Here are some points, each followed by its number:
tensor([-0.27,  0.81, -0.17,  1.11, -0.16,  1.18, -0.68, -0.95, -0.70,  1.20, -0.19, -0.62, -1.70,  1.52,  0.92, -2.01, -0.42,  2.15, -0.37,  0.12, -0.78, -0.55,  1.44,  0.66,  0.92,  0.54, -0.04]) 0
tensor([ 0.30,  0.00, -1.42, -2.23,  0.67,  0.93, -1.76, -1.05,  0.58, -1.65, -1.16,  0.86, -1.21,  0.09, -1.14, -1.30, -1.40, -1.91, -0.93, -1.09,  1.21, -1.32, -1.15,  1.12,  0.02, -1.59, -0.83]) 1
tensor([-1.47, -2.72,  0.09,  0.58,  0.61, -1.46,  1.24, -1.08, -1.02, -0.44,  0.22, -0.55,  0.11, -0.07, -0.02, -0.81, -1.52, -0.01,  0.70,  0.33, -0.71,  0.94,  0.23,  0.11,  1.81,  0.70, -1.54]) 2
tensor([-0.17,  1.07,  0.00, -0.37, -0.78,  0.89, -1.17, -1.07, -1.54,  1.26, -0.15, -1.53, -2.02,  1.71,  0.23, -0.94, -0.14,  0.90, -0.49,  0.16, -1.04, -0.20,  0.95,  0.82,  0.74,  1.12, -0.91]) 3
tensor([-0.81, -0.92, -0.49,  1.07, -1.40, -0.25, -1.45, -0.12, -2.21, -0.26, -0.46, -0.41, -1.16, -0.78,  0.14, -0.02, -0.28, -0.31, -0.56,  0.47,  1.01, -1.50,  0.12,  0.15, -0.33, -1.20, -2.50]) 4
tensor([-1.92, -0.63, -1.14, -1.77, -0.80, -0.01, -0.77, -0.09, -1.98, -1.39,  0.31, -1.98,  1.03, -1.58, -1.19,  0.20, -0.83, -2.07,  0.78,  0.54,  0.11, -0.31, -0.14,  0.07,  2.17, -0.76,  0.41]) 5
tensor([-0.37,  1.19, -0.98, -1.81, -0.28, -0.22, -1.02, -1.45,  2.33, -0.09,  0.41, -1.17, -2.23, -1.54,  0.62, -0.45,  0.13, -1.88, -0.96, -1.57, -0.68, -0.37,  0.05, -0.37, -1.51,  0.24, -1.26]) 6
tensor([-1.37, -0.58,  0.14,  1.46, -0.49,  0.50,  0.12, -0.70, -1.17,  0.41, -0.37, -0.99, -0.73,  1.83,  0.59, -1.02, -1.11,  1.73,  0.21,  1.68, -1.57, -0.17,  0.71, -0.35,  1.25,  0.23, -0.11]) 7
tensor([ 0.21, -0.16,  1.46,  1.89, -0.15, -0.14,  1.97,  1.17, -0.34,  0.83,  1.03, -0.07,  0.70, -0.77,  1.31,  1.15,  1.87,  1.15,  0.36,  0.21, -0.74,  1.36,  0.46, -0.55,  0.33,  0.53,  1.05]) 8
tensor([-0.01,  0.26,  1.24,  1.69,  0.40,  0.73,  0.46,  0.73, -0.96,  0.42,  0.82,  0.25,  1.10, -0.10,  0.81,  1.16,  1.92,  2.09,  0.89,  1.13,  0.19,  0.60,  1.36,  0.54,  0.49,  1.27,  0.96]) 9
tensor([-0.27, -1.43, -0.11,  0.57,  1.26, -0.87, -0.08,  0.13,  0.54, -1.21, -1.72,  2.92, -0.42,  0.55, -1.04, -0.40, -0.94, -0.98, -0.25, -0.54,  1.98, -0.59, -1.03, -0.45, -0.67, -0.56, -1.86]) 10
tensor([ 1.67,  0.66,  0.56,  1.38,  0.29,  0.95,  1.79,  1.05,  0.77,  0.67, -0.27,  0.09,  0.54,  0.52,  1.28,  0.11,  1.13,  2.04,  1.01,  1.09, -1.48,  1.19,  0.24, -1.21, -0.39,  0.39,  0.75]) 11
tensor([-1.02, -1.52,  0.63,  1.33, -0.27, -0.93,  1.32,  1.25, -0.53, -0.34, -0.13, -0.19,  0.85, -0.39, -0.19,  0.89, -0.08, -1.25, -0.17,  0.77, -0.61, -0.37,  0.05, -3.64,  0.22, -0.89, -0.35]) 12
tensor([ 1.64,  2.56,  0.70, -1.10,  0.89,  0.35,  0.54,  1.04,  0.56,  0.63,  1.39, -0.31,  1.65,  0.56, -0.38,  1.56,  0.95,  0.17,  0.14,  0.44,  1.47,  0.05,  0.42,  1.44,  0.02,  0.91,  2.06]) 13
tensor([ 1.22,  1.41, -0.66, -0.83,  0.24,  0.61,  0.74,  0.10,  2.64, -0.20,  0.95, -0.12,  0.64, -0.06, -0.95,  0.83,  0.06, -1.48, -0.53,  0.60, -1.31, -0.47, -0.40, -3.05, -1.49, -0.91, -1.19]) 14
tensor([-0.99, -0.47,  1.69, -1.70,  0.95, -0.03, -0.55,  0.46,  0.19,  0.17, -1.34, -0.28, -0.97,  1.48, -1.29, -1.49, -1.32, -0.47, -1.48, -1.20,  0.66, -1.15, -0.63,  0.89, -1.16, -1.14,  0.93]) 15
tensor([-1.78, -0.54, -0.75, -2.43, -0.36, -0.74, -1.30, -1.09, -1.65, -0.77, -0.03, -1.11,  0.08, -0.22, -1.44, -0.08, -1.74, -2.65, -0.13, -0.16, -0.09, -1.44, -0.01, -0.57,  0.93, -0.81, -0.99]) 16
tensor([ 1.18, -0.01,  0.23, -0.08,  0.89, -0.37,  0.23,  1.56,  1.42, -1.20,  0.06,  1.93,  1.82, -2.65, -0.34,  2.05,  1.19, -1.53,  1.70, -0.29,  1.53,  1.47, -0.66,  0.10,  0.06, -0.47,  0.96]) 17
tensor([-1.26, -0.22,  0.92, -0.77,  0.21,  1.16,  1.28, -1.83, -1.01, -0.95,  0.03, -2.10,  1.65,  1.61, -0.72,  0.29, -0.35, -0.14, -1.20,  1.45, -0.05, -0.45, -0.51, -0.28, -0.03, -0.99,  1.61]) 18
tensor([-0.23, -0.24, -0.34,  0.57, -1.21,  0.43,  0.66, -0.82, -1.15,  0.42,  0.16, -0.51, -0.14, -0.01,  1.41, -1.42,  0.65,  0.98, -2.10, -1.35,  1.06, -1.01, -1.15,  2.02, -0.72,  0.92,  0.06]) 19
tensor([-1.46, -0.38, -0.90, -0.50, -1.02,  0.01, -1.19, -2.36, -2.01, -0.12, -0.21, -0.91, -1.15,  1.05, -0.48, -1.09, -1.34,  0.11, -1.16,  0.07, -1.00, -1.43,  0.01, -0.20, -0.49, -0.34, -1.22]) 20
tensor([ 0.61,  0.93,  1.23,  1.30,  1.39, -0.65,  1.30, -0.65,  0.56,  0.77, -1.30,  0.85,  1.05,  2.18,  0.32, -0.28,  0.09,  0.92, -1.08, -0.25,  0.16, -0.23, -0.48, -0.08, -2.41,  0.42,  0.07]) 21
tensor([ 1.77,  0.74, -2.54,  0.63,  0.49,  1.89, -0.55,  1.31,  0.37, -1.36, -0.35,  1.07, -0.84, -0.11, -1.37, -0.85,  0.00, -0.02,  0.01, -1.33, -0.92, -0.73, -1.27, -0.21,  0.22, -2.12, -1.70]) 22
tensor([ 2.20,  1.43, -0.71,  2.45,  0.64,  0.77,  1.18,  1.15,  1.77, -1.02,  0.20,  0.47, -0.63,  0.66, -1.62, -0.66, -0.81,  0.71,  0.25, -0.35, -1.03,  0.85, -1.63,  0.33, -0.08, -0.53, -0.28]) 23
Which two points above are nearest to each new point, looking only along the 2 directions in which the numbered points spread most? Their numbers follow each, nearest first.
tensor([ 0.77,  2.33, -0.69, -1.96,  0.14,  1.09,  0.14, -0.64, -0.04,  0.46,  0.21, -0.65,  0.15,  0.90,  0.24, -0.89,  0.52,  0.35, -0.70, -1.25,  1.35, -0.95,  0.18,  2.32, -1.28,  1.87,  0.21]) 18 12
tensor([-0.06, -1.75, -0.01,  2.80, -0.20, -0.23,  1.05,  0.17, -2.27, -0.98, -1.45,  0.51,  0.80,  0.47, -0.85, -0.45, -0.46, -0.03, -0.22,  1.19,  0.06,  0.13, -0.79, -0.37,  0.47, -0.25, -1.00]) 18 19
tensor([ 2.04,  1.74,  0.16,  1.43,  0.45,  1.04,  1.00,  0.39,  2.22,  1.22,  0.27,  1.13,  0.10,  1.30,  1.07,  0.32,  1.10,  1.02, -1.06, -1.12,  0.54,  0.03, -0.47,  0.79, -1.16,  0.36,  0.79]) 13 21
tensor([-0.84, -1.59,  0.86, -0.79, -0.09, -1.42, -0.44,  0.92,  0.56, -0.53, -0.58,  0.44, -1.13, -0.75, -0.65,  0.21, -1.30, -1.35, -0.78, -0.39, -2.01, -0.36,  0.40, -3.12,  0.16, -0.97, -1.37]) 6 15
tensor([-0.03, -1.32,  0.35, -0.97,  0.16, -1.67, -0.04,  1.09,  1.08, -1.48, -0.43,  1.43,  1.52, -2.41, -0.83,  1.46, -0.17, -2.86,  0.49, -0.42,  0.43,  0.25, -0.93, -1.57, -1.23, -1.01, -0.02]) 14 22
tensor([ 0.42, -0.69,  0.04, -0.06,  0.44,  0.31,  0.04, -0.45, -0.81,  0.25, -1.55,  1.92,  1.20,  1.99, -0.26, -0.11, -0.90,  1.02, -0.24,  0.17,  3.11, -1.09, -0.81,  1.50, -0.17, -0.39,  0.32]) 12 18
tensor([-0.28, -1.05,  0.77,  1.21,  0.35,  0.33, -0.20, -1.19, -1.06, -0.61, -2.00,  0.30, -1.54,  1.00, -0.85, -2.10, -1.05,  0.24, -1.27, -0.76, -0.01, -0.65, -0.61, -0.35, -1.07, -0.49, -1.52]) 4 15
tensor([-0.57, -0.12, -0.73, -0.51, -1.68, -0.42,  1.05,  0.67,  1.77,  0.79,  2.07, -0.35,  0.51,  0.65, -0.45,  0.19,  0.34, -0.68, -1.38, -0.89,  1.82, -1.23, -0.72, -0.23,  0.54,  1.42, -1.05]) 12 22
tensor([-1.46, -1.47, -0.94, -1.32, -1.21, -1.62, -1.04, -0.06,  0.10, -0.96, -0.09, -0.34, -1.28, -2.46, -0.16, -0.09, -1.11, -1.60, -0.45, -1.34, -2.03,  0.13, -0.18, -1.88, -0.33, -0.78, -0.67]) 6 5
tensor([-0.95, -2.23, -0.86,  1.03,  0.21, -1.07, -0.27, -0.34,  0.00, -1.56, -1.18,  1.26, -0.79, -0.05, -0.96, -0.84, -2.21, -1.01, -0.61,  0.09, -1.24,  0.50, -1.64, -1.46, -0.73, -1.79, -0.26]) 6 15
tensor([-0.57, -0.66,  0.25,  1.00, -0.88, -0.45, -0.74, -0.18,  0.76,  0.92,  1.54,  0.46, -0.83, -1.96,  1.81,  0.35,  2.45,  0.71,  0.02, -1.80,  0.67,  0.20,  1.40,  0.05,  0.34,  1.57,  0.89]) 21 12
tensor([-1.29, -1.09,  0.36,  0.90, -1.10, -1.29,  1.23, -0.11, -1.44, -0.07,  0.65, -0.87,  0.70, -1.28, -0.31,  1.45,  0.73, -0.48,  0.67,  1.32, -1.41,  1.02,  0.05, -2.34,  0.16,  0.18, -0.40]) 21 12
tensor([ 0.47, -1.65,  0.47, -0.81,  1.01, -1.24, -0.06,  1.24,  1.57, -1.88, -0.57,  2.07,  0.99, -2.03, -0.60,  1.23,  0.11, -2.62, -0.10, -1.10,  0.32,  1.16, -0.99, -0.85, -0.91, -1.23,  0.29]) 14 17
tensor([ 0.21,  1.86,  1.29, -0.31,  1.30, -0.29,  0.14,  0.17,  0.97,  1.59,  0.64,  1.00,  0.18,  0.87,  0.91,  1.02,  0.76,  0.41, -0.16, -0.33,  2.24, -0.15,  0.85,  2.44, -0.10,  0.92,  1.61]) 21 13
tensor([-0.55,  0.96,  0.98, -0.53,  0.29, -0.52, -0.63,  0.95, -0.04,  0.90,  0.91,  0.54,  0.16, -0.87,  1.48,  0.06,  0.89,  0.87,  1.36, -0.09,  1.95, -0.39,  1.86,  2.01,  1.27,  1.92,  1.33]) 21 12
tensor([-0.06, -0.81,  0.37,  1.10,  0.35, -1.68,  1.14,  0.98,  1.16, -1.48, -0.30,  1.60,  0.95, -1.58,  0.12,  2.05,  0.37, -2.61, -0.53,  0.47,  1.26, -0.58, -1.05, -0.65,  0.26, -1.18, -1.01]) 14 22
tensor([ 1.54,  0.42,  0.55,  2.67,  1.27, -0.81,  1.40,  0.02,  1.85,  0.42, -0.38,  2.02,  0.04,  1.11,  0.23,  0.43, -0.12,  0.96, -0.35, -0.58,  0.63,  0.81, -1.07, -0.10, -1.21,  0.44, -0.50]) 13 23
tensor([-1.14, -0.81, -0.38, -1.51,  0.21, -0.74, -0.75,  1.09, -1.53,  0.08, -0.23, -1.32,  1.07, -0.69, -0.38,  0.79, -0.67, -0.29,  2.20,  2.09, -1.16,  1.12,  1.27, -1.56,  1.51,  0.08,  0.66]) 18 19
tensor([-1.08,  0.16, -0.11, -1.81, -0.29, -1.41, -0.17, -0.13,  2.35,  0.64,  1.42, -2.13, -0.80, -1.82,  1.28,  0.27,  0.28, -2.42, -0.65, -0.99, -0.75,  0.95,  0.21, -0.87,  0.44,  0.55,  1.02]) 12 22
tensor([-0.28, -0.23,  0.25,  1.05, -0.85,  0.14,  0.86,  0.79,  0.63,  1.20,  1.33, -1.37, -0.41, -0.28,  1.66, -0.35,  0.61,  0.96,  0.29,  0.75, -1.93,  1.90,  0.47,  0.24,  1.46,  0.20,  2.31]) 9 8
tensor([ 1.23,  1.83,  0.00, -1.87,  0.57,  0.05, -0.90, -0.42,  0.72,  1.14,  1.12,  0.83, -0.11, -0.23,  0.00,  0.31, -0.03,  0.03,  0.69, -1.68,  1.77,  0.72,  0.58,  3.51,  0.04,  1.13,  0.78]) 12 23
tensor([-1.00, -0.46, -0.28,  0.18, -0.95, -0.40,  0.09, -0.74, -2.14, -0.94,  0.47,  0.66,  1.15, -1.30,  0.47,  1.52,  0.36,  1.00,  1.60,  1.67,  1.66, -0.28,  0.05,  1.96, -0.16,  0.28, -0.65]) 18 19
tensor([-0.05, -0.59, -0.30, -0.11, -0.79, -0.56,  0.02,  1.31,  2.32,  1.44,  1.90, -0.33, -0.10, -0.41,  1.28, -0.17,  1.43,  0.89,  0.35, -0.74, -1.35,  0.30,  1.22, -1.12,  1.40,  0.97,  2.13]) 21 13
tensor([ 1.21,  0.39,  0.58,  2.63,  1.51, -0.49,  2.14,  0.64, -0.13, -1.28, -1.17,  0.41,  1.28,  0.85, -0.20,  0.95, -1.27,  0.36,  0.05,  0.84, -0.90,  0.66, -1.42, -0.88, -0.81, -0.43, -0.02]) 13 23
